In the data rows, the value 128 means zero.
Here are some points:
tensor([ 96, 120, 108, 118,  84, 133,  93,  78, 255])
tensor([167, 131, 138, 143, 124, 130, 134, 142, 132])
tensor([178, 117, 110, 149, 120, 142, 116, 116, 133])
tensor([121, 126, 130, 127, 242, 120, 131, 183, 110])
tensor([105, 130, 255, 116, 107, 113, 231, 106, 113])
tensor([167, 126, 134, 149, 138, 128, 125, 167, 131])
tensor([104, 123, 101, 118,  88, 137,  96,  73, 255])
tensor([149, 119, 125, 154, 129, 131, 132, 163, 128])
tensor([148, 129, 111, 118, 132, 109, 122, 101, 108])
tensor([110, 127, 154, 123, 136, 119, 155, 179, 118])
tensor([112, 127,  99, 109,  99, 112, 106,  79, 106])
tensor([103, 120, 103, 104, 110, 109, 109,  92, 103])
16 more points follow, each with its number after it:
tensor([103, 132, 248, 113, 101, 111, 188, 101, 111]) 0
tensor([128, 117, 107, 126,  82, 153,  95,  75, 121]) 1
tensor([138, 121, 114, 255,  96, 121, 105, 102, 132]) 2
tensor([109, 120, 137, 118, 187, 117, 143, 203, 108]) 3
tensor([ 85, 121,  96,  90,  74, 107,  87,  62,  98]) 4
tensor([115, 123, 110, 149,  98, 128, 105, 101, 217]) 5
tensor([183, 125, 112, 145, 102, 149, 113, 107, 127]) 6
tensor([114, 118,  99, 134,  90, 138, 101,  85, 246]) 7
tensor([135, 119, 114, 130, 106, 160, 121, 110, 127]) 8
tensor([119, 125, 133, 143, 116, 118, 128, 153, 139]) 9
tensor([131, 121, 107, 126, 101, 184, 111, 101, 121]) 10
tensor([134, 127, 123, 127, 155, 121, 131, 135, 113]) 11
tensor([255, 124, 114, 135,  99, 123, 112,  97, 112]) 12
tensor([ 95, 255,  96,  96,  85, 106,  94,  69, 107]) 13
tensor([123, 126, 137, 126, 125, 131, 148, 141, 119]) 14
tensor([115, 125, 154, 126, 154, 116, 158, 199, 117]) 15
Which of these numbered points is nearest to each point below, ignoring the 2 directions in which the first points spread most? Its number follows each.
tensor([ 83, 121,  94,  94,  74, 100,  87,  55, 101]) > 4
tensor([101, 120, 104, 136,  92, 135,  91,  90, 255]) > 7
tensor([161, 116, 112, 216, 116, 129, 123, 131, 133]) > 2
tensor([ 91, 128,  90,  97,  76, 103,  87,  70, 102]) > 4
tensor([145, 128, 110, 128,  96, 115, 104,  88, 104]) > 1
tensor([ 92, 128,  96, 101,  78, 106,  94,  61, 101]) > 4
tensor([205, 125, 104, 118,  97, 110,  99,  87, 109]) > 12
tensor([ 94, 121, 102, 100,  79, 104,  87,  60, 110]) > 4
tensor([ 89, 128, 102,  99,  97, 100, 106,  83, 116]) > 4
